In the data rows, zero lies at 7.5, halfway between 7 and 8.
Two rows play each game, the first against the second. How much does the first row win by? 10 is about a draw, 20 a big win and 0 a big loss. Wins can go round in a circle: one row can beat a second, the second a third and the third the first. Each row has two weighted sums of its numbers, A and B, taken from their middle values. A row wins by its A times the other's B, less its B times the other's A.
6 & 5 & 6 & 7 & 6 & 6 & 9 & 5 & 9 & 6 & 5 & 9 & 8 & 5 \\
7 & 7 & 8 & 8 & 8 & 8 & 8 & 7 & 7 & 6 & 6 & 7 & 8 & 7 \\ >> 8
7 & 6 & 5 & 8 & 7 & 7 & 8 & 7 & 8 & 8 & 6 & 6 & 6 & 8 \\
7 & 9 & 8 & 7 & 7 & 8 & 8 & 7 & 8 & 6 & 8 & 8 & 8 & 8 \\ >> 11
7 & 8 & 9 & 7 & 8 & 6 & 9 & 6 & 7 & 5 & 7 & 9 & 7 & 6 \\
8 & 8 & 7 & 7 & 8 & 7 & 6 & 7 & 9 & 7 & 7 & 7 & 7 & 8 \\ >> 12
8 & 5 & 7 & 8 & 8 & 7 & 8 & 7 & 8 & 10 & 6 & 6 & 6 & 8 \\
10 & 5 & 9 & 10 & 9 & 2 & 13 & 8 & 3 & 8 & 4 & 6 & 5 & 2 \\ >> 3
7 & 8 & 8 & 8 & 8 & 8 & 7 & 7 & 8 & 7 & 8 & 8 & 8 & 7 \\
8 & 7 & 10 & 7 & 7 & 6 & 10 & 8 & 6 & 6 & 5 & 8 & 7 & 5 \\ >> 9
7 & 7 & 7 & 6 & 8 & 10 & 5 & 8 & 9 & 7 & 9 & 8 & 9 & 10 \\
8 & 6 & 6 & 10 & 8 & 7 & 10 & 8 & 6 & 10 & 5 & 4 & 4 & 7 \\ >> 7
7 & 10 & 8 & 6 & 7 & 8 & 6 & 7 & 9 & 4 & 8 & 11 & 10 & 8 \\
7 & 7 & 8 & 8 & 7 & 7 & 7 & 8 & 7 & 7 & 8 & 9 & 8 & 6 \\ >> 11
7 & 8 & 6 & 8 & 7 & 10 & 4 & 7 & 10 & 10 & 10 & 6 & 7 & 11 \\
8 & 7 & 8 & 6 & 6 & 7 & 10 & 8 & 7 & 5 & 7 & 10 & 8 & 4 \\ >> 9
7 & 8 & 9 & 5 & 6 & 6 & 9 & 5 & 7 & 6 & 3 & 6 & 6 & 5 \\
6 & 8 & 7 & 7 & 7 & 8 & 7 & 8 & 9 & 8 & 7 & 7 & 6 & 8 \\ >> 5
8 & 9 & 9 & 6 & 8 & 9 & 6 & 6 & 8 & 7 & 8 & 7 & 9 & 9 \\
7 & 8 & 7 & 8 & 8 & 8 & 8 & 7 & 7 & 9 & 6 & 6 & 6 & 8 \\ >> 16
8 & 8 & 8 & 8 & 6 & 10 & 6 & 10 & 7 & 8 & 10 & 8 & 7 & 9 \\
8 & 7 & 7 & 9 & 8 & 9 & 7 & 8 & 7 & 10 & 8 & 5 & 6 & 10 \\ >> 5
8 & 8 & 9 & 7 & 8 & 8 & 7 & 7 & 8 & 7 & 8 & 8 & 8 & 8 \\
9 & 7 & 7 & 9 & 7 & 7 & 9 & 8 & 5 & 9 & 7 & 6 & 5 & 7 \\ >> 12
8 & 8 & 8 & 7 & 9 & 8 & 6 & 8 & 8 & 5 & 9 & 9 & 10 & 8 \\
10 & 9 & 8 & 6 & 7 & 12 & 6 & 9 & 7 & 9 & 9 & 6 & 5 & 10 \\ >> 14
7 & 8 & 6 & 9 & 8 & 8 & 6 & 8 & 8 & 10 & 8 & 6 & 6 & 8 \\
8 & 7 & 7 & 8 & 8 & 6 & 9 & 7 & 6 & 8 & 6 & 7 & 7 & 7 \\ >> 9
9 & 7 & 6 & 8 & 7 & 7 & 10 & 8 & 6 & 8 & 7 & 7 & 6 & 7 \\
8 & 5 & 6 & 9 & 7 & 8 & 8 & 8 & 6 & 9 & 7 & 5 & 6 & 8 \\ >> 11
7 & 8 & 11 & 5 & 9 & 6 & 7 & 7 & 7 & 4 & 7 & 10 & 9 & 6 \\
8 & 7 & 8 & 6 & 7 & 6 & 9 & 7 & 8 & 7 & 6 & 7 & 6 & 6 \\ >> 10
10 & 5 & 2 & 7 & 4 & 9 & 9 & 10 & 7 & 9 & 8 & 6 & 4 & 6 \\
8 & 7 & 6 & 7 & 8 & 7 & 7 & 8 & 7 & 8 & 8 & 6 & 7 & 8 \\ >> 10
10 & 6 & 6 & 10 & 9 & 6 & 9 & 7 & 6 & 9 & 7 & 6 & 6 & 7 \\
7 & 8 & 6 & 6 & 7 & 12 & 3 & 7 & 10 & 8 & 11 & 7 & 7 & 11 \\ >> 13
7 & 10 & 9 & 6 & 7 & 8 & 7 & 8 & 9 & 5 & 8 & 10 & 9 & 7 \\
6 & 4 & 7 & 15 & 10 & 3 & 8 & 9 & 5 & 11 & 9 & 7 & 11 & 7 \\ >> 8
9 & 7 & 8 & 8 & 7 & 6 & 9 & 8 & 7 & 8 & 7 & 7 & 7 & 6 \\
8 & 7 & 7 & 8 & 6 & 10 & 6 & 9 & 8 & 10 & 9 & 6 & 6 & 11 \\ >> 14
8 & 7 & 8 & 8 & 8 & 5 & 9 & 8 & 6 & 8 & 6 & 7 & 7 & 6 \\
8 & 7 & 9 & 8 & 8 & 4 & 12 & 9 & 5 & 6 & 5 & 8 & 8 & 3 \\ >> 9
7 & 9 & 6 & 8 & 7 & 8 & 7 & 7 & 7 & 8 & 8 & 6 & 7 & 9 \\
6 & 6 & 8 & 9 & 9 & 4 & 10 & 5 & 9 & 6 & 5 & 8 & 10 & 5 \\ >> 12
6 & 9 & 8 & 5 & 7 & 11 & 3 & 6 & 11 & 5 & 9 & 10 & 10 & 10 \\
9 & 4 & 5 & 10 & 8 & 6 & 8 & 9 & 5 & 11 & 6 & 5 & 5 & 8 \\ >> 12
8 & 8 & 8 & 8 & 8 & 8 & 7 & 7 & 8 & 7 & 7 & 6 & 8 & 8 \\
12 & 13 & 13 & 4 & 6 & 14 & 6 & 12 & 2 & 7 & 9 & 3 & 2 & 9 \\ >> 6
8 & 8 & 9 & 8 & 7 & 7 & 8 & 7 & 7 & 9 & 6 & 7 & 7 & 8 \\
7 & 6 & 6 & 9 & 8 & 10 & 6 & 8 & 8 & 10 & 10 & 6 & 7 & 10 \\ >> 10
8 & 6 & 6 & 10 & 7 & 8 & 7 & 9 & 6 & 10 & 6 & 5 & 6 & 9 \\
8 & 8 & 8 & 6 & 7 & 10 & 6 & 6 & 8 & 7 & 6 & 7 & 7 & 8 \\ >> 10
8 & 8 & 9 & 7 & 8 & 8 & 6 & 7 & 8 & 7 & 8 & 8 & 8 & 8 \\
9 & 9 & 9 & 8 & 9 & 8 & 8 & 10 & 4 & 9 & 8 & 6 & 6 & 8 \\ >> 12
4 & 7 & 11 & 10 & 9 & 6 & 5 & 5 & 12 & 9 & 4 & 7 & 11 & 7 \\
7 & 10 & 8 & 5 & 7 & 7 & 6 & 7 & 8 & 7 & 6 & 7 & 7 & 7 \\ >> 12
8 & 6 & 7 & 8 & 9 & 8 & 8 & 8 & 7 & 9 & 8 & 8 & 6 & 7 \\
4 & 6 & 5 & 9 & 5 & 8 & 5 & 6 & 13 & 7 & 11 & 11 & 12 & 8 \\ >> 13
9 & 9 & 9 & 6 & 7 & 6 & 10 & 9 & 7 & 5 & 7 & 9 & 10 & 5 \\
3 & 3 & 7 & 8 & 7 & 2 & 5 & 10 & 8 & 4 & 14 & 15 & 15 & 5 \\ >> 4
7 & 8 & 6 & 7 & 8 & 8 & 5 & 7 & 9 & 8 & 8 & 8 & 8 & 8 \\
7 & 6 & 7 & 9 & 8 & 8 & 7 & 7 & 8 & 9 & 8 & 6 & 8 & 9 \\ >> 10
8 & 7 & 7 & 6 & 5 & 8 & 9 & 8 & 8 & 7 & 9 & 9 & 7 & 5 \\
8 & 7 & 5 & 8 & 8 & 9 & 5 & 8 & 8 & 9 & 8 & 7 & 6 & 9 \\ >> 11
8 & 9 & 9 & 7 & 7 & 5 & 9 & 6 & 6 & 6 & 6 & 10 & 10 & 5 \\
9 & 7 & 8 & 8 & 8 & 6 & 8 & 8 & 6 & 8 & 5 & 7 & 5 & 7 \\ >> 10
9 & 5 & 8 & 10 & 8 & 5 & 10 & 8 & 5 & 9 & 6 & 7 & 7 & 6 \\
7 & 8 & 8 & 6 & 6 & 8 & 6 & 6 & 9 & 5 & 9 & 10 & 9 & 7 \\ >> 7
7 & 8 & 9 & 7 & 7 & 6 & 8 & 7 & 6 & 6 & 7 & 9 & 9 & 6 \\
6 & 11 & 11 & 4 & 8 & 8 & 7 & 7 & 9 & 4 & 8 & 10 & 10 & 6 \\ >> 9
7 & 9 & 7 & 6 & 8 & 9 & 5 & 8 & 9 & 7 & 9 & 7 & 7 & 10 \\
8 & 8 & 3 & 5 & 4 & 15 & 1 & 11 & 13 & 7 & 15 & 11 & 7 & 11 \\ >> 9
7 & 8 & 8 & 7 & 8 & 7 & 7 & 7 & 7 & 7 & 7 & 8 & 7 & 6 \\
9 & 7 & 8 & 8 & 8 & 7 & 9 & 7 & 6 & 9 & 7 & 6 & 6 & 7 \\ >> 11
8 & 8 & 6 & 8 & 8 & 8 & 7 & 8 & 7 & 7 & 7 & 7 & 7 & 8 \\
7 & 6 & 6 & 10 & 8 & 7 & 9 & 8 & 6 & 10 & 7 & 6 & 6 & 8 \\ >> 6
10 & 14 & 12 & 2 & 6 & 15 & 3 & 10 & 7 & 5 & 11 & 8 & 6 & 11 \\
7 & 8 & 8 & 5 & 7 & 9 & 5 & 7 & 8 & 6 & 9 & 8 & 9 & 9 \\ >> 14
9 & 7 & 9 & 9 & 8 & 6 & 9 & 8 & 5 & 10 & 7 & 6 & 6 & 7 \\
7 & 6 & 7 & 8 & 7 & 6 & 9 & 6 & 7 & 7 & 5 & 8 & 8 & 4 \\ >> 2
8 & 7 & 8 & 8 & 8 & 6 & 8 & 8 & 7 & 7 & 6 & 8 & 8 & 7 \\
9 & 4 & 0 & 5 & 0 & 14 & 4 & 13 & 11 & 8 & 15 & 11 & 3 & 8 \\ >> 4
6 & 9 & 9 & 6 & 7 & 7 & 7 & 8 & 6 & 7 & 7 & 9 & 8 & 7 \\
9 & 7 & 6 & 8 & 8 & 9 & 6 & 7 & 7 & 9 & 8 & 6 & 6 & 9 \\ >> 6
7 & 10 & 8 & 6 & 8 & 9 & 5 & 8 & 8 & 7 & 9 & 8 & 9 & 10 \\
8 & 7 & 9 & 7 & 7 & 5 & 10 & 7 & 6 & 7 & 6 & 9 & 8 & 4 \\ >> 10
8 & 6 & 7 & 9 & 8 & 5 & 10 & 8 & 6 & 8 & 6 & 8 & 7 & 5 \\
8 & 8 & 7 & 6 & 8 & 7 & 8 & 7 & 7 & 8 & 7 & 8 & 8 & 8 \\ >> 10
7 & 8 & 8 & 6 & 7 & 9 & 6 & 6 & 9 & 7 & 9 & 8 & 9 & 9 \\
7 & 9 & 8 & 6 & 7 & 9 & 6 & 6 & 9 & 6 & 8 & 8 & 8 & 9 \\ >> 9
10 & 7 & 9 & 7 & 8 & 6 & 11 & 9 & 4 & 8 & 5 & 6 & 5 & 5 \\
8 & 6 & 7 & 9 & 8 & 6 & 9 & 7 & 5 & 9 & 7 & 7 & 6 & 7 \\ >> 12
7 & 6 & 5 & 7 & 7 & 5 & 11 & 6 & 7 & 6 & 4 & 10 & 6 & 3 \\
7 & 7 & 8 & 8 & 7 & 7 & 9 & 8 & 8 & 8 & 6 & 8 & 7 & 6 \\ >> 9
6 & 9 & 9 & 5 & 7 & 8 & 6 & 6 & 8 & 5 & 9 & 9 & 8 & 9 \\
8 & 6 & 0 & 5 & 2 & 9 & 8 & 7 & 13 & 7 & 8 & 10 & 5 & 4 \\ >> 6
8 & 8 & 7 & 7 & 7 & 8 & 6 & 6 & 9 & 7 & 9 & 8 & 7 & 8 \\
6 & 7 & 9 & 11 & 10 & 7 & 5 & 9 & 8 & 9 & 11 & 8 & 12 & 12 \\ >> 12
7 & 7 & 8 & 7 & 8 & 6 & 9 & 8 & 7 & 6 & 6 & 9 & 9 & 4 \\
8 & 6 & 9 & 11 & 9 & 7 & 12 & 8 & 7 & 8 & 6 & 9 & 9 & 6 \\ >> 9
7 & 11 & 8 & 4 & 7 & 10 & 5 & 6 & 11 & 5 & 8 & 8 & 9 & 8 \\
5 & 11 & 10 & 3 & 8 & 10 & 4 & 6 & 11 & 3 & 9 & 11 & 11 & 9 \\ >> 5
8 & 6 & 7 & 10 & 8 & 6 & 10 & 9 & 5 & 10 & 6 & 5 & 6 & 6 \\
9 & 7 & 7 & 8 & 8 & 8 & 7 & 7 & 7 & 9 & 7 & 6 & 5 & 8 \\ >> 7
8 & 8 & 6 & 7 & 7 & 6 & 8 & 7 & 8 & 7 & 8 & 9 & 8 & 7 \\
6 & 10 & 8 & 7 & 7 & 10 & 3 & 8 & 10 & 7 & 9 & 9 & 9 & 10 \\ >> 11
8 & 7 & 6 & 9 & 8 & 8 & 7 & 8 & 7 & 10 & 7 & 5 & 7 & 9 \\
7 & 9 & 8 & 7 & 8 & 8 & 6 & 7 & 8 & 6 & 8 & 8 & 9 & 9 \\ >> 11
7 & 8 & 7 & 7 & 7 & 9 & 6 & 7 & 10 & 8 & 7 & 6 & 7 & 9 \\
8 & 7 & 6 & 9 & 8 & 8 & 8 & 8 & 6 & 9 & 7 & 5 & 6 & 8 \\ >> 10
7 & 8 & 8 & 7 & 7 & 9 & 7 & 7 & 8 & 8 & 7 & 7 & 8 & 9 \\
9 & 7 & 8 & 7 & 7 & 7 & 8 & 7 & 7 & 8 & 6 & 6 & 7 & 7 \\ >> 9
6 & 9 & 9 & 8 & 8 & 7 & 5 & 8 & 8 & 6 & 8 & 9 & 10 & 7 \\
7 & 9 & 9 & 5 & 7 & 7 & 7 & 6 & 9 & 5 & 8 & 10 & 10 & 7 \\ >> 11
8 & 8 & 8 & 8 & 8 & 6 & 10 & 8 & 6 & 7 & 8 & 8 & 8 & 7 \\
9 & 7 & 7 & 8 & 8 & 9 & 6 & 8 & 7 & 9 & 8 & 6 & 7 & 9 \\ >> 10
6 & 9 & 8 & 6 & 8 & 7 & 7 & 7 & 9 & 4 & 7 & 9 & 9 & 6 \\
8 & 5 & 5 & 8 & 7 & 5 & 9 & 8 & 6 & 9 & 6 & 7 & 6 & 5 \\ >> 14
8 & 8 & 9 & 6 & 8 & 7 & 8 & 7 & 7 & 6 & 7 & 8 & 8 & 7 \\
7 & 6 & 6 & 9 & 8 & 8 & 8 & 6 & 9 & 10 & 5 & 5 & 6 & 8 \\ >> 13
8 & 8 & 8 & 8 & 7 & 8 & 7 & 8 & 6 & 8 & 7 & 7 & 8 & 8 \\
8 & 5 & 6 & 11 & 8 & 6 & 9 & 9 & 5 & 11 & 6 & 4 & 4 & 8 \\ >> 10
7 & 7 & 7 & 7 & 8 & 7 & 9 & 7 & 7 & 7 & 7 & 7 & 8 & 7 \\
7 & 7 & 7 & 8 & 7 & 8 & 7 & 8 & 8 & 8 & 8 & 7 & 8 & 8 \\ >> 9
10 & 5 & 12 & 13 & 10 & 12 & 6 & 12 & 5 & 14 & 9 & 1 & 8 & 13 \\
10 & 5 & 6 & 9 & 7 & 7 & 9 & 8 & 6 & 10 & 6 & 5 & 5 & 7 \\ >> 9
8 & 6 & 6 & 9 & 8 & 7 & 7 & 9 & 7 & 10 & 7 & 5 & 6 & 9 \\
7 & 10 & 9 & 6 & 8 & 7 & 7 & 6 & 8 & 6 & 7 & 9 & 10 & 7 \\ >> 8
8 & 5 & 7 & 11 & 8 & 8 & 8 & 10 & 5 & 10 & 9 & 6 & 9 & 9 \\
7 & 7 & 8 & 6 & 6 & 6 & 9 & 8 & 7 & 5 & 6 & 11 & 8 & 5 \\ >> 10
9 & 7 & 7 & 8 & 7 & 8 & 6 & 8 & 8 & 9 & 7 & 5 & 6 & 9 \\
8 & 6 & 6 & 10 & 9 & 9 & 6 & 7 & 7 & 10 & 9 & 6 & 7 & 9 \\ >> 12
3 & 2 & 7 & 13 & 7 & 2 & 11 & 2 & 12 & 6 & 3 & 12 & 13 & 2 \\
8 & 7 & 9 & 9 & 9 & 8 & 7 & 8 & 7 & 9 & 9 & 7 & 8 & 10 \\ >> 12
8 & 7 & 7 & 8 & 8 & 7 & 7 & 8 & 7 & 8 & 8 & 7 & 7 & 9 \\
7 & 9 & 9 & 6 & 7 & 8 & 8 & 7 & 7 & 6 & 7 & 7 & 8 & 8 \\ >> 11
7 & 10 & 9 & 5 & 7 & 7 & 6 & 6 & 8 & 4 & 8 & 10 & 10 & 6 \\
9 & 7 & 7 & 10 & 9 & 6 & 9 & 9 & 5 & 9 & 6 & 7 & 6 & 7 \\ >> 11
9 & 6 & 6 & 9 & 7 & 7 & 8 & 10 & 7 & 9 & 7 & 6 & 6 & 8 \\
6 & 9 & 8 & 6 & 7 & 8 & 8 & 7 & 8 & 6 & 6 & 8 & 9 & 7 \\ >> 11
7 & 8 & 7 & 7 & 9 & 6 & 9 & 6 & 8 & 7 & 5 & 7 & 8 & 5 \\
9 & 8 & 7 & 8 & 9 & 7 & 7 & 8 & 7 & 8 & 6 & 6 & 7 & 8 \\ >> 9
7 & 7 & 8 & 6 & 8 & 8 & 7 & 8 & 8 & 7 & 6 & 8 & 8 & 7 \\
7 & 8 & 8 & 9 & 9 & 9 & 7 & 8 & 7 & 9 & 9 & 7 & 7 & 10 \\ >> 7
6 & 9 & 8 & 6 & 7 & 11 & 4 & 6 & 11 & 6 & 10 & 9 & 9 & 10 \\
7 & 9 & 9 & 7 & 7 & 8 & 8 & 8 & 7 & 6 & 8 & 9 & 8 & 7 \\ >> 10
5 & 10 & 9 & 5 & 8 & 9 & 5 & 6 & 9 & 4 & 10 & 11 & 11 & 9 \\
6 & 7 & 8 & 9 & 10 & 8 & 6 & 6 & 10 & 7 & 10 & 11 & 11 & 10 \\ >> 10
7 & 9 & 7 & 8 & 8 & 8 & 6 & 8 & 9 & 8 & 8 & 8 & 8 & 9 \\
6 & 10 & 9 & 7 & 7 & 8 & 7 & 7 & 9 & 5 & 8 & 10 & 9 & 7 \\ >> 15
6 & 7 & 5 & 5 & 4 & 11 & 5 & 8 & 11 & 6 & 12 & 10 & 8 & 8 \\
7 & 5 & 9 & 10 & 8 & 4 & 10 & 8 & 5 & 8 & 7 & 8 & 9 & 6 \\ >> 11
8 & 7 & 8 & 8 & 8 & 5 & 11 & 8 & 5 & 9 & 6 & 7 & 7 & 6 \\
5 & 2 & 6 & 11 & 6 & 7 & 7 & 10 & 14 & 5 & 12 & 14 & 13 & 6 \\ >> 15
2 & 7 & 7 & 9 & 5 & 11 & 3 & 6 & 13 & 7 & 14 & 12 & 15 & 7 \\
8 & 8 & 7 & 8 & 7 & 8 & 8 & 7 & 6 & 8 & 8 & 6 & 6 & 7 \\ >> 11
7 & 7 & 8 & 8 & 8 & 6 & 9 & 7 & 6 & 7 & 6 & 7 & 7 & 6 \\
8 & 7 & 7 & 8 & 8 & 8 & 7 & 7 & 8 & 7 & 7 & 7 & 8 & 8 \\ >> 12
9 & 6 & 7 & 9 & 7 & 6 & 10 & 9 & 5 & 9 & 6 & 5 & 6 & 6 \\
8 & 8 & 10 & 8 & 8 & 8 & 6 & 9 & 8 & 7 & 7 & 7 & 9 & 8 \\ >> 10
8 & 7 & 7 & 9 & 8 & 9 & 7 & 8 & 7 & 9 & 8 & 6 & 7 & 9 \\
9 & 6 & 6 & 9 & 8 & 9 & 7 & 8 & 8 & 10 & 8 & 5 & 5 & 9 \\ >> 9
6 & 9 & 7 & 8 & 7 & 9 & 6 & 6 & 9 & 8 & 9 & 7 & 8 & 10 \\
6 & 6 & 4 & 8 & 5 & 8 & 7 & 7 & 10 & 7 & 8 & 9 & 8 & 7 \\ >> 15
9 & 7 & 6 & 9 & 8 & 7 & 8 & 9 & 6 & 10 & 7 & 6 & 6 & 8 \\
6 & 10 & 9 & 5 & 8 & 9 & 6 & 7 & 8 & 5 & 8 & 10 & 9 & 8 \\ >> 13
7 & 8 & 9 & 8 & 9 & 10 & 5 & 9 & 7 & 11 & 8 & 5 & 6 & 11 \\
7 & 6 & 8 & 7 & 8 & 7 & 7 & 7 & 7 & 7 & 8 & 8 & 9 & 7 \\ >> 4
7 & 7 & 6 & 9 & 8 & 7 & 8 & 8 & 7 & 10 & 6 & 5 & 4 & 9 \\
7 & 7 & 7 & 8 & 8 & 9 & 7 & 7 & 8 & 9 & 9 & 7 & 7 & 9 \\ >> 2
9 & 8 & 8 & 8 & 9 & 4 & 11 & 9 & 6 & 6 & 5 & 9 & 8 & 4 \\
8 & 6 & 6 & 9 & 8 & 8 & 7 & 8 & 7 & 10 & 7 & 5 & 6 & 9 \\ >> 11
6 & 8 & 7 & 9 & 9 & 9 & 5 & 7 & 9 & 7 & 11 & 7 & 10 & 11 \\
7 & 5 & 8 & 8 & 9 & 7 & 4 & 9 & 6 & 9 & 9 & 5 & 7 & 10 \\ >> 12
6 & 8 & 7 & 7 & 7 & 9 & 6 & 8 & 9 & 7 & 8 & 7 & 7 & 9 \\
6 & 9 & 8 & 5 & 7 & 8 & 6 & 6 & 10 & 6 & 9 & 10 & 9 & 8 \\ >> 8
7 & 7 & 7 & 9 & 8 & 7 & 8 & 7 & 8 & 9 & 7 & 5 & 6 & 9 \\
8 & 10 & 10 & 5 & 8 & 10 & 4 & 8 & 9 & 5 & 9 & 8 & 9 & 10 \\ >> 16
6 & 10 & 8 & 5 & 7 & 8 & 7 & 7 & 8 & 4 & 8 & 10 & 9 & 6 \\
8 & 4 & 9 & 15 & 11 & 9 & 6 & 13 & 5 & 14 & 15 & 6 & 11 & 13 \\ >> 5
6 & 10 & 7 & 5 & 6 & 11 & 4 & 7 & 10 & 5 & 10 & 10 & 10 & 9 \\
10 & 7 & 7 & 9 & 6 & 12 & 5 & 12 & 6 & 10 & 13 & 5 & 5 & 11 \\ >> 7
7 & 10 & 6 & 6 & 7 & 11 & 3 & 6 & 11 & 6 & 10 & 8 & 8 & 10 \\
6 & 7 & 2 & 4 & 3 & 5 & 14 & 2 & 15 & 2 & 2 & 11 & 6 & 0 \\ >> 9
7 & 8 & 8 & 7 & 9 & 8 & 7 & 7 & 8 & 8 & 7 & 8 & 8 & 9 \\
6 & 8 & 8 & 6 & 8 & 9 & 5 & 6 & 9 & 7 & 8 & 7 & 9 & 9 \\ >> 9
7 & 9 & 9 & 6 & 8 & 6 & 9 & 7 & 7 & 5 & 7 & 9 & 8 & 5 \\
6 & 9 & 7 & 7 & 8 & 9 & 6 & 7 & 9 & 7 & 7 & 8 & 8 & 8 \\ >> 8
8 & 7 & 8 & 8 & 8 & 7 & 9 & 7 & 7 & 8 & 6 & 7 & 7 & 7 \\
8 & 8 & 9 & 7 & 8 & 4 & 12 & 8 & 5 & 6 & 5 & 9 & 8 & 4 \\ >> 10
9 & 6 & 5 & 10 & 8 & 7 & 8 & 8 & 6 & 11 & 6 & 4 & 4 & 9 \\
6 & 9 & 9 & 4 & 7 & 10 & 4 & 6 & 10 & 6 & 10 & 9 & 10 & 9 \\ >> 5
7 & 8 & 8 & 8 & 6 & 9 & 6 & 7 & 9 & 7 & 9 & 8 & 8 & 9 \\
7 & 8 & 9 & 8 & 8 & 7 & 6 & 6 & 7 & 7 & 7 & 7 & 9 & 8 \\ >> 11
7 & 8 & 8 & 7 & 7 & 6 & 9 & 8 & 7 & 8 & 6 & 7 & 7 & 7 \\
6 & 10 & 9 & 5 & 7 & 8 & 8 & 6 & 8 & 3 & 8 & 12 & 11 & 6 \\ >> 18
8 & 7 & 9 & 9 & 8 & 7 & 9 & 8 & 7 & 8 & 8 & 8 & 8 & 7 \\
6 & 6 & 9 & 9 & 7 & 5 & 8 & 8 & 7 & 6 & 9 & 12 & 11 & 6 \\ >> 10
8 & 9 & 8 & 8 & 8 & 6 & 10 & 8 & 6 & 8 & 6 & 7 & 7 & 6 \\
8 & 8 & 7 & 5 & 9 & 8 & 3 & 10 & 8 & 6 & 10 & 8 & 7 & 12 \\ >> 16
7 & 6 & 9 & 11 & 9 & 4 & 10 & 8 & 4 & 10 & 8 & 7 & 9 & 7 \\
7 & 8 & 4 & 6 & 5 & 10 & 4 & 8 & 10 & 7 & 9 & 9 & 7 & 9 \\ >> 15
8 & 6 & 9 & 8 & 8 & 5 & 9 & 7 & 7 & 7 & 7 & 8 & 8 & 5 \\
7 & 7 & 9 & 8 & 8 & 6 & 10 & 7 & 6 & 7 & 7 & 8 & 9 & 6 \\ >> 8
6 & 8 & 6 & 7 & 7 & 11 & 3 & 7 & 12 & 8 & 10 & 7 & 8 & 11 \\
9 & 8 & 8 & 9 & 8 & 5 & 9 & 7 & 6 & 8 & 6 & 7 & 6 & 6 \\ >> 8
8 & 8 & 9 & 7 & 7 & 7 & 8 & 8 & 7 & 6 & 7 & 9 & 8 & 7 \\
8 & 7 & 7 & 9 & 8 & 8 & 7 & 8 & 7 & 11 & 8 & 4 & 7 & 9 \\ >> 10
8 & 8 & 11 & 7 & 9 & 5 & 9 & 8 & 5 & 7 & 5 & 6 & 6 & 6 \\
8 & 6 & 7 & 9 & 8 & 6 & 10 & 8 & 7 & 8 & 7 & 7 & 8 & 7 \\ >> 10
7 & 6 & 10 & 14 & 11 & 5 & 8 & 10 & 1 & 11 & 12 & 8 & 11 & 10 \\
8 & 7 & 10 & 8 & 9 & 5 & 10 & 8 & 6 & 7 & 5 & 8 & 8 & 4 \\ >> 5
7 & 10 & 10 & 6 & 8 & 7 & 9 & 7 & 7 & 5 & 6 & 9 & 8 & 6 \\
7 & 8 & 9 & 6 & 9 & 6 & 9 & 8 & 6 & 6 & 6 & 8 & 8 & 6 \\ >> 13
8 & 7 & 5 & 9 & 8 & 9 & 6 & 8 & 9 & 10 & 8 & 5 & 7 & 10 \\
8 & 7 & 7 & 8 & 8 & 8 & 7 & 8 & 8 & 8 & 7 & 6 & 6 & 9 \\ >> 12
8 & 7 & 7 & 9 & 7 & 6 & 7 & 8 & 6 & 8 & 7 & 7 & 7 & 6 \\
8 & 8 & 7 & 7 & 8 & 8 & 6 & 6 & 8 & 7 & 9 & 9 & 8 & 8 \\ >> 11
8 & 7 & 7 & 9 & 8 & 8 & 8 & 7 & 7 & 10 & 8 & 6 & 6 & 10 \\
7 & 7 & 9 & 7 & 7 & 6 & 9 & 7 & 7 & 7 & 5 & 8 & 8 & 7 \\ >> 16
8 & 7 & 8 & 7 & 8 & 6 & 9 & 7 & 6 & 8 & 7 & 7 & 7 & 6 \\
8 & 8 & 8 & 7 & 8 & 4 & 11 & 8 & 3 & 7 & 5 & 8 & 7 & 4 \\ >> 9
6 & 6 & 2 & 6 & 4 & 9 & 8 & 6 & 12 & 6 & 8 & 9 & 7 & 5 \\
7 & 7 & 8 & 8 & 8 & 7 & 8 & 9 & 7 & 8 & 8 & 7 & 7 & 7 \\ >> 9
6 & 8 & 8 & 7 & 7 & 9 & 5 & 6 & 8 & 7 & 9 & 8 & 8 & 10 \\
9 & 6 & 6 & 9 & 8 & 8 & 7 & 8 & 6 & 11 & 7 & 5 & 4 & 8 \\ >> 5
9 & 5 & 6 & 9 & 8 & 6 & 9 & 8 & 6 & 9 & 7 & 6 & 6 & 7 \\
8 & 6 & 6 & 9 & 9 & 7 & 8 & 7 & 7 & 8 & 7 & 6 & 7 & 8 \\ >> 9
